One vector is turned by the same rotation once a tick. Each row is the vector after some number of ticks, and that number follows the row.
The counts run from 0 to 315.
[ -9   5  -7  -6   1  19   9  11  -6 -19 -11  -4  -7  -2  -6  -9  -4   6
  -6  -3 -19  -6  11   9  -4   2   0  13   0   0  -6  -5 -10   0  13   8
 -23   0   8  10 -22 -12   9  -7  14  -2 -21  -3   2  19   7 -15  11  -4
  20  -4   6   2  18] => 12
[-22 -10 -18 -10   3  -1 -11  13   1  -3 -19 -26  -9  -8 -10 -16  -6   6
  -7  12 -14  -7   6   0  16  10   2   4  -1   5   0  -8 -10   0  11  -9
 -12  -1  -3  -4  -4  -4  -9 -14   1   5  -6   0 -11   0   8 -11   7   8
   5  14  -6  17  18] => 172
[ -3  -6   1   3  -3  10 -15  -4   3 -16  -8 -19 -12  -7   4 -18   6   6
  -5   1 -11   6  -5   2  19  17  -8  19   6   7   0   6 -29  -7   2   8
  -7  -1  11  -3 -10   4   0   3  -7  -8  -9   3   2  14  15 -17  12  10
  19  10  -2  16  10] => 237
[-12   4  -1   7 -12   8 -13   2  -6 -10  -7 -18  -2   5   8 -22  -1  10
   1  10 -11  -2  -3   2  26  18  -8  11  -1   5 -12  16 -29   6  -1  -8
 -11   2   4  -7  -6   0  -4   6  -7   6   1  11   0   1  11  -2   8  11
  19  19  -6   8  12] => 234
[ -7   7  11   5  -2  -3   2   4   6   6  -7  -1   5 -16  -3  -9   4  -1
   5  11   8 -10   7   6   6  -2  22  -9  15   3  -5  -3 -10 -10  10   7
  -8   3  -3 -13 -15  10  -4  10  13  -5  15 -17  -2  20  19  -1  29 -14
   9 -15  -6  -4  19] => 91
[-14  11   9  10   5   2  -1  14  -4  -1  12  -6  -5 -10   4 -12  18   0
   4   1  -2   4  12  11  24  -4  16  15  12   9 -13 -21  -9   8  14  -4
 -17  -3 -14   1 -24  -8   0   1  15 -15   8  -3 -16   7  14 -13   3  -1
   5   7  -4  -5  13] => 81
[  2   8 -13  -6   0   0   8  -8 -11 -19  -9   8  -5 -12  -4  -7  -6   1
   4  -5  -8 -10   4  -8  12  -1  15   7   8   3  -5  10 -24  13  11  -1
   6 -14  15  -4 -14 -18  -8  -1   5   1 -14 -18  -4  19  -4 -11  28  -6
   0  11   4   4   8] => 285
[-13 -10   0  -4  10  -5   2  26 -10 -10   1  -7  -3   1   8 -18 -10   3
 -10  13  -4   1  22   4  16   4  15   7  16  -7 -14  -7 -22   8   6 -21
  -2  -5  -1   1  -7  -3 -11   4   4   2   5  -2   1  -5   3   8  10   7
   0  18 -24   9  12] => 111
[-17  -5   6   1   7 -19  -2   1   0 -12 -13  -6 -12   1 -10  -7  -7   3
 -13   8   8   5  10 -15  20   3   2  15  19   9  18   1  -3  -4   8  -5
   0   2  -5   5  -3  -1  12   6   3   3   4 -17   5   8  13  -7  16 -15
  21  20   5  12  -9] => 209
[ -7  -1   5  -2 -15  -8   0   7  -3 -14 -23   5  11   5 -17 -15   3   6
  -7  22   9 -19 -10   0  13  14   8  -5  -2   8 -12  -1 -17 -17   5  -5
  -8 -11   5  -8  -3  15  -6  -4  -1  -3   4 -17  -8   4  18  -2  17 -15
   6  -3  -2 -12  12] => 158
[ -8   4   5   4   0  13   2   1   1 -31  -4  -2  -7  -8   6  -7  -6   4
  -6   1 -10   0   8   2   2   1  -5  13  10   1 -14   4  -8  -3  13   2
 -10   2   2   0 -17   5   6  23  -8  -9 -12  -1  10  27  21  -7  19  -4
  25  -4   2  12  -4] => 303
[-12   3   1   2  12  -7   3   9   5  -3 -18   7  -4 -12  -3  -7   3  -9
   4  17  11  -8  14  -6   2  -3   7  -5  13  -1   6  -6 -16 -20  11   1
  -6   3   0  -7 -13   8  -9   6   9 -10  -3  -9   5  30  13  -2  26 -15
   4 -19  -2   7  15] => 95
[ -2   5   2   0  -2   8  16   2 -10 -15  -3   5  -8   6   9 -11   3  -2
  -7   4   0   8   3   9   4  -4  -1  22  11  -1  -9   0  -8  -3  20  10
 -18   0   1  11 -27  -1   6  13  -1 -16  -8   2   2  22  15 -11  11 -16
  25   1  -6  -9   5] => 307
[-24   1 -11   5   2  -3   4  13  -7 -21  -7  15 -18   3 -16  -2  12  -7
  -3  12  -1  -8  -4  -2  14  -5   1  12  12  13   5  -4 -11   1   6 -12
  -1  -3 -24   3 -25 -12   5   1  -3  -4   3   9  -1  19   6 -14   4   7
   2   2  -4   8   2] => 134
[-27   4  -5   5  -2  -1  -8  20  -2  -2 -15  -5  -3   2 -12 -19   5  11
  -5  10  -1 -14   5   7  26  11  -4   0   1   2  -7 -13 -20  -4   9 -16
 -12  -3   3   0   6  -1 -12 -12   4   1  -4  -4  -9  -4   1  -5   8   9
  -1  15 -10   5  27] => 168
[-14   7  18   9   2   8   2  12  -9 -12 -12   7  -6  13   3 -10  -3 -16
  -8  28   2   7   8  -5  12  -6  14   3  10   7   1   1 -11 -12   7  -8
   5   8   4  -1 -13   7   5  24   5  -1  -6   0  17  15   7  -6  27  -5
   5  -1   7  16   0] => 37
[ 13  10   7 -14   0  -1  15   3 -11 -23 -12   6   7  -1  -5 -13  -4   8
  -3  -1  -7 -13   7   7   6   2  17   7   3   3 -11  12 -16  12  10  -1
  -5 -11  14   2 -12  -9   1  -7  10  -1  -9 -27  -6   3   3 -11  23  -7
   9  14   4  -5  14] => 281
[-13  22  12  -1 -12   0   5   6  -3   1  -3  15  -4   4  -2 -16   5   3
   1   2  14  -7 -10  13  22 -22   5   6  13   0  -4   8 -11   0  14   0
  -5  -7  -3  -5  -7  -6 -18  12   4  -4  -4   2 -17   9   7 -17  22  -4
   6   7   0   1  18] => 253
[-14  12  -8 -10  -1   6   5   1 -17   1   2 -12  -7  -6  16 -17 -17   1
   8   3  -9  -8  12   7   4 -11  10  11   4  -4 -10  12  -1  13  19   2
 -18  -3   0 -10 -28 -10 -16  13   4   1  -5   0 -11  13  17  -8  11  -7
   9   8 -18  -4   7] => 22
[-20   3  10  12   6 -11  -6  19   5   0 -10   3  -1  -6   1 -13   0  -4
  10  17  17 -10  17 -10  10  -8   3  -2  17   3   2  -3 -15 -14   7  -3
  -2   0  -7 -12 -10   3 -11  12  10   2   0 -12   5  24  13  -1  22 -12
   0 -14  -4   5  11] => 94
[-11  21   0   6   1  12   0  -2  -6  -4  -6  -4  -1  -9  -1  -4  -4   5
  10  -6 -15 -24  14   0  19   8  -5  -1   6   3  -9  22 -25  12   1  -9
  -9   3   8 -14 -21  -7   5  -4   8   9  -5  -7  -2  10   5  -7  15  13
  11  10 -14   2  10] => 291
[-15   9   2   7   1  10   3   9  -2  -8  -6 -17  -8   6   2  -3  -1  -3
   1   9 -17  -1  15  -8  19  -4  -6   6   6   7   3  15 -15  11   4   4
  -8   6 -14  -2 -23 -15   8   7  12  12   1   5   7  27  11  -8  14  -3
  24   2   8   6   2] => 297
[-12   1   3   6  -5  -5   1  23  -9 -22   1  21   5   6 -10  -9   5   1
   3  18   2 -26  -8   5  10  -3   2  12  16   8  -3   2 -24   4  -1 -12
   1  -4 -12 -12 -20 -16   3  12   2  16  11   6   5  15   7  -1  11   8
   5  -2 -10   0  11] => 129
[-15  18  10   1   5   9  -5   3  -5   5  -5  -3 -16   1  10 -10  -4 -12
   7   8   1  -7  23  -3  18 -16   4   3   9  -2  -6  19 -11   0   7  -3
  -4  -8   4 -19 -22   2 -15  17  -1  -3  -8   0  -3  11  17 -10  13   9
   5   4 -22   6  -1] => 27
[-24  25   0   1   3  -6  -1   2  -2   6 -21   3 -12   6  -4 -11   1  -7
   2   8   7  -7  -2  -3  22 -23  -2  -2  11   4   8  13  -9   1  16  -3
   1  -5  -5  -6 -10  -2 -17   0   5  -2 -12   4 -18  11   5 -17  17   1
  -7  12   2   9   8] => 257
[-14  -2   9 -18   0  -5  -1  14  -7 -16 -31  11  -9   8 -13 -10  -2   1
   8  11  -4 -21  12  -4  -1 -12   0  14  -4  14  -2  16  -9  -2  18   1
  -1 -10 -10 -15 -10 -10 -10  12  -1   2   0   6 -12   6  23 -15   8   7
 -12   6  -5  10   0] => 190
[  9 -11  -4 -19  16 -12   5  16  -5  -2  -4  -9  -8  -2   0  -9  -3 -10
  -7  10 -10  10  18   6   7   9  24  15  12   7   7   0 -26  -3   3   0
  -2  -8   0   1 -26 -13  -3  -6   9   2  16 -13   1  11   3 -16  11   1
   8  10 -18   4   8] => 117
[  2  10 -16  -9   7  -3  12   3 -13  -8   0  -4  -2   6   4  -4  -6  -5
 -16  11  -1  10  -2   8  21   2  33   0  18  -1  -2  -6   0   9   3  -8
  -4 -11   0   6 -26  -7   1 -11  12  -2   3 -23  -7   7   2 -13  19  -6
  10   8  -4  -2  13] => 51
[ -6   8  12   0  -1   9  16  20  -5 -15   4  -6  -3   2  -4  -7   3   6
 -10  -9 -11  -9  20  19  13 -10   8  13  -3  -5 -15  -9 -10   9  11   2
 -15  -8  -9   0 -18 -19  -3   7  14   3 -11  -5  -7  14  -1  -8  17  -6
  24   4   5   2  15] => 15
[  9  -8  -2 -20   7  -8   3  12  -7  -5  -4 -12   0  -4  -3 -10  -7  -2
 -10  12 -10  -3  15  10   2  14  25  13   9   2   2   4 -20  -4  -4  -2
  -7  -7   7  -9 -25  -7   5  -5   5   4  18 -19   1   5  16 -13   7   7
  10  12 -21  -2  15] => 118
[-13   5   6   7   3   7   7   8  -8 -15   6   6 -18  10  12 -14  -2  -3
  -7   7   1   6   9   1   9 -12  -7  20  16  -1  -4   1  -9   0  15   7
 -16  -5  -9   9 -25  -8   6  18   4  -8 -16   7   2  24  14 -10   9 -16
  17   1   3  -2   0] => 306
[ -2   6  16  -9  -8   2  -2   5   7 -22  -7  -1  -3   3  -9 -13   9   7
 -11   2   5  10  -5  15  14  -9   6  22   4   5  -3  -4  -8 -13   6  15
  -7 -11  -5 -13  -8  -5  -6  18  -4  -5 -12  -8  -6   7  12 -19  18  -3
  24   5  17  12  10] => 245
[-12 -13  -9 -15   0  -6  -4   9   7  -3 -11 -25   5 -11  -3 -15  -5  19
 -16   6 -17  -5   5  14   8  13   8   6  -1   1  -6  -1 -12   4   2  -3
 -16   7  -6 -10   2  -5  -7   2   1   5   6  -6  -9   1  16  -6  16  10
  18  15  -5  14  23] => 176
[ -5  -9 -14 -13  15   0  -3  12 -12 -12  -7 -12  -9 -12   3 -10 -10   1
  -4  11  -7   3  18  -2   2  12  21  14  12   0  -1  -2 -21   2   6  -9
  -3 -11  13  -3 -10   0  -2  -4  -3  -8   1 -14   3   2  12  -8   9  11
  -5  12 -27  14   7] => 114
[-12 -10 -15   2  -7  -1   2   3  -8 -16 -26   7  -2  -4 -13 -15   6   6
   1  19   5 -15 -13  -4  14  14   9  -7  -1  10  -7  -7 -21 -12  13  -5
  -6  -9   8   1   0   3 -12  -6  -1  -4  -8 -13   0  16  10  -3  19 -11
 -10  -7  -3  -1  18] => 162
[ -7 -10 -11 -19   4  -6   0   8   4  -3 -12 -24  -2 -17  -8 -14   1  13
 -16   1 -14   5   0  16  10  14  14   7   3  -1   1  -3 -16   0   8  -2
 -10   3  -4   1  -4  -3  -7  -3   5   2   7  -4  -3   8  13  -8  17   5
  19  10  -2   9  27] => 175
[-15 -13 -12 -14   6 -13  -1  15   5   0 -10 -25 -10  -6  -6 -13   0   5
 -12   6  -9   6   3  10  12   4  11   6   5   5   4  -6 -16  -1  10  -4
 -11   4 -11   6  -5 -11 -15  -4  12   8   8  -2  -8  10   2  -7  13   6
  13  15   6  13  23] => 174
[  3  -7   9  -6   8 -13  -2  17  -2 -14  -6   0   0   3  -7  -6   4  -6
  -2  11  -4  -4  14   4  12   4  23  13   7   9   0   3 -27   0  -9  -6
   9 -12 -10 -15 -21 -14   2   8   1   8  19 -18   6   7   6 -11  17   2
  11   3  -6  13   6] => 121
[-13 -11  -5  -2  10   2  18  18   2 -19 -24  -2  -5  -1  -9  -6   0  -7
 -15   9  -3  -5  15  -2   5   0  14 -10   2   1 -10 -14 -11  -7  21 -16
   3   2  -1  11 -14   0  -7   2   7 -14  -9  -1   8  16   0   0  23  -2
  -4  -4  -6  15   9] => 104
[-24   1  -5   6   1 -14  -6   6  -5   1   5 -13  -5  -4  13 -12  -5   7
  -3  21   5   7  -1  -8  19  10   4  13  21   8  -6   4  -7   2  10  -8
 -21  -3 -11   1 -15   9   3   5  -6  -4  19  -4 -13   7  32   3   0 -12
  14  15 -15  -6  -2] => 146
[-17  12   4   4  -1  14   2  11 -17  -9 -11   1  -2  22   5 -21 -17  -8
 -11  34  -1   1  -1  -7   7   0   6   8  13   3   0  -2  -1  -1  16  -6
 -10   5   9   5 -10   4  15  12   3   5 -11   0  15   7  10  -8  15 -13
  -3   5  -3   2   1] => 40
